In the data rows, the value 128 means zero.
Some points, each followed by its number:
[190 186 187 152 139 146 181 115 130 181 140 119] 0
[ 97 107  96  88  80  81 106  74  70 115 146 153] 1
[123 109 134 217 207 215 167 105 113 163  74  96] 2
[ 80  85  77 103 121 111  69 140 124 159 132 162] 3
[104 121 109 108  95  99 129 116 131 125 151 135] 4
[119 113 113  91 111 100 101 126 118 130 127 143] 5
[ 89  86 104 110 110 109  89 107 118 137 114 145] 6
[177 153 154 166 158 163 146  63  69 118 142 107] 7
[141 133 138 121 117 120 132 128 141  98 155 156] 8
[157 220 201 153 153 153 166  99 101 113  52  65] 9
[109  97 119  97  84  89 102 103 106 120 138 164] 10
[129 142 128 129 117 123 137 141 146  97 131 118] 11
[127 146 135 108 103 104 148 140 136 102 133 105] 12
[169 152 151 126 129 129 142 163 139 139 113 134] 13
[138 170 167 142 125 134 139 113 116  93  52  19] 14
[130 126 140 110 104 108 114 113 114 127 120 160] 15
[129 190 177 135 134 133 144  98  92 115  30  56] 16
[161 136 128 153 149 151 155 117 133 124 128 111] 17
[126 121 123 106  92  98 112 132 116 118 132 154] 18
[172 144 121 149 149 151 160 121 125 122 133 130] 19
[161 159 143 120 117 118 157 163 151 113 153 141] 20
New points follow, each followed by the numbers of its three nearest points above, looking only along the 2 directions in which the numbered points spread most, nearest first.
[194 174 151 121 153 137 135 185 205 193 142 114] 19 17 0
[150 164 163 159 143 152 151  98 106 150 101 103] 7 17 2
[132 110 109 145 138 141 130 107  93 122 147 150] 8 20 11
[ 87  97  95  97 122 110  56 138 121 171 141 132] 10 3 6
[142 115 150 116 101 108 124  96 101  96 176 143] 15 4 18
[134 123 113 111 124 117 133 155 183 129 141 123] 8 20 11
[134 143 133 106 117 111 144 155 164 111 131 102] 11 12 8
[128 115 118 113 148 131  92 178 198 184 166 126] 8 20 4
[131 141 132 110 117 114 147 153 167 119 150 118] 8 11 20
[124 114 118 109 101 105 136 117 135 121 171 146] 4 18 8
[111 108 119 107 101 104 121  91  91 100 136 140] 5 18 6
[132 123 119 100 137 119  86 149 159 184 154 114] 8 15 4
[ 91  89  93 126 144 136 110 193 200 158 154 134] 8 20 4
[153 125 115 145 151 148 139 135 151 113 114 146] 20 13 19
[160 141 124 141 137 139 148 137 137 111 134 127] 13 20 19
[148 134 118 138 135 136 145 113 127  81 151 164] 20 8 13
[ 66  90 141 166 181 176 165  31  26  26 114  94] 14 16 12
[ 43  95  84 120 113 115  65 140 138 147 139 137] 10 3 6
[157 139 131 137 123 130 135 138 151 109 144 150] 20 8 13
